Look-ups in named tables: a row name and a column name give one cell, copied from the table.

suge
         nubil  ligufu  zanes  rebu  beba  vus  dubos  lam
dor        206      31     67   101    83  188    157   61
zub        124     221    218    17   219  171    185   51
gipenuk    163     120     18     8   188   74     86  142
difer      197      64     26   199    89  218    177  240
bok        160     250     77   247    78   48    155  103
dipuso     217     193     82   220   150  110     61  214

rebu of zub = 17
rebu of dor = 101
vus of difer = 218
ligufu of difer = 64
zanes of bok = 77
dubos of dor = 157
nubil of gipenuk = 163
zanes of dor = 67

fef:
	mamon	zar	regom	zigemi	tisoz	pogobug	bek	sug	rerol
vefez	159	128	215	24	94	115	109	171	208
mukep	123	159	138	154	185	124	108	47	123
niv	148	89	88	168	57	168	97	185	142
piv	57	100	59	70	205	199	174	22	219
rel	98	156	135	173	198	169	172	39	176
vak	26	212	49	86	48	45	58	146	193

mukep, bek -> 108
vak, rerol -> 193
vak, pogobug -> 45
niv, mamon -> 148
niv, zar -> 89
piv, sug -> 22
rel, tisoz -> 198
piv, mamon -> 57
rel, sug -> 39
rel, bek -> 172
niv, tisoz -> 57
piv, regom -> 59
rel, pogobug -> 169

bokigit =
fields: mez, mun, dabav, biza, pubosel, pokav, lepus, sele, nav, tuk
vit: [118, 7, 85, 216, 25, 74, 200, 206, 108, 146]
mugono: [13, 127, 131, 131, 91, 129, 111, 117, 59, 156]
seromad: [19, 38, 91, 44, 180, 17, 41, 160, 186, 69]
bupifab: [93, 177, 36, 192, 11, 200, 66, 147, 185, 122]

bupifab, mez: 93
mugono, mun: 127
bupifab, sele: 147
mugono, pokav: 129
mugono, mez: 13
vit, pokav: 74

naf
|  | meribu | serel | mut | tef | fub | tad | noz | moduri | vizakup | nam |
|---|---|---|---|---|---|---|---|---|---|---|
| dus | 99 | 182 | 137 | 32 | 152 | 221 | 110 | 81 | 177 | 110 |
| nup | 111 | 97 | 124 | 162 | 136 | 242 | 5 | 160 | 176 | 78 |
| bibiva | 95 | 170 | 153 | 43 | 137 | 223 | 113 | 93 | 189 | 129 |
| dodele | 79 | 115 | 211 | 102 | 152 | 133 | 128 | 104 | 108 | 158 |
| gar | 143 | 160 | 158 | 77 | 122 | 127 | 149 | 70 | 158 | 180 |
| pigika | 174 | 207 | 134 | 25 | 248 | 121 | 196 | 37 | 201 | 122 |
| budut | 219 | 191 | 145 | 68 | 190 | 207 | 26 | 148 | 108 | 148 |
| zevi | 225 | 228 | 54 | 172 | 164 | 199 | 115 | 235 | 40 | 115 |
| zof | 99 | 133 | 206 | 115 | 207 | 158 | 143 | 153 | 136 | 92 |
| kif | 120 | 137 | 200 | 80 | 114 | 140 | 142 | 105 | 86 | 167 |

vizakup of dodele is 108
meribu of gar is 143
mut of gar is 158
tef of gar is 77
tad of zevi is 199
mut of nup is 124
nam of kif is 167
Which row has the largest meribu? zevi

zor =
          mur  kaderig  dalami
gafadi   61.0     73.2    65.1
vokonu   39.4     11.9    19.6
bozufav  43.2     22.2    30.1
vel      64.9     82.7    79.6
lufo     43.9     24.9    28.7
dek      44.2     25.3    30.9

vel, dalami: 79.6
vel, kaderig: 82.7
lufo, kaderig: 24.9
vokonu, mur: 39.4
dek, dalami: 30.9
lufo, dalami: 28.7
gafadi, mur: 61.0
dek, mur: 44.2
gafadi, kaderig: 73.2
bozufav, kaderig: 22.2
lufo, mur: 43.9
vel, mur: 64.9
bozufav, mur: 43.2
vokonu, kaderig: 11.9
gafadi, dalami: 65.1
bozufav, dalami: 30.1

luk.tsv
	nuro	seb	lodib	roduzez
pobu	151	26	166	161
suf	250	62	253	250
rirulib	178	40	189	185
damumar	181	40	191	188
gaz	220	107	221	220
rovi	195	32	204	200
sis	243	104	243	242

nuro of damumar is 181
seb of gaz is 107
nuro of pobu is 151
seb of sis is 104
roduzez of rovi is 200
roduzez of rirulib is 185
nuro of gaz is 220
lodib of suf is 253
seb of rovi is 32
nuro of suf is 250
lodib of pobu is 166
seb of rirulib is 40
seb of pobu is 26
seb of damumar is 40
lodib of rirulib is 189
lodib of sis is 243

Table dep
	nibon	movilav	pepega
fovo	751	7173	4037
gami	5030	6294	6528
led	1072	7148	3934
vune	6890	4634	6068
nufal	3803	6612	5920
faseg	7674	2595	2891
bep	860	7168	3962
sar	7716	2342	2876
dev	2554	6815	4963
rigaku	744	7169	4042
disuse	2093	5260	5787
kazevav	7702	2499	2875
nanoni	7364	2372	4203
vug	7166	3719	5423

nibon of kazevav = 7702
movilav of vune = 4634
pepega of sar = 2876
movilav of dev = 6815
movilav of disuse = 5260
movilav of vug = 3719
nibon of gami = 5030
nibon of led = 1072
movilav of fovo = 7173
nibon of sar = 7716
movilav of nanoni = 2372
pepega of vug = 5423
nibon of vug = 7166
movilav of bep = 7168
nibon of rigaku = 744
pepega of kazevav = 2875
pepega of led = 3934
pepega of gami = 6528

zulev
       rogubu  ravagos  nop  ponez  sodif  bolunu  mupob  fidig
rimal     173      154  107     54     91     165    124    134
kanu      147      125  139    157    159     100    155     83
rab        62      130  119    123    157     197    128    119
mam       148      114  124    188     57     184    146    167
zigik     120       53  130    105     95     106    139     92
fatab     135      107  122    117    126      63    124    113
ruk        57      140  167    140    147     152    140    119
kof       203       90  107    131    157     133    150    117
kupiv     215      166  136    165    120     194    154    111
dat       135      130  123    161    109     207    187    149
loved     132      117  118    193    102     109    129     77
doket     100      167  197    160    167     102    100    151
noli      111      167  106     95    191     135    127    126

nop of kupiv: 136
sodif of fatab: 126
rogubu of dat: 135
bolunu of loved: 109
ravagos of fatab: 107
ponez of fatab: 117
fidig of fatab: 113
rogubu of fatab: 135
fidig of rimal: 134
rogubu of kanu: 147
mupob of noli: 127
ravagos of kof: 90
ponez of mam: 188

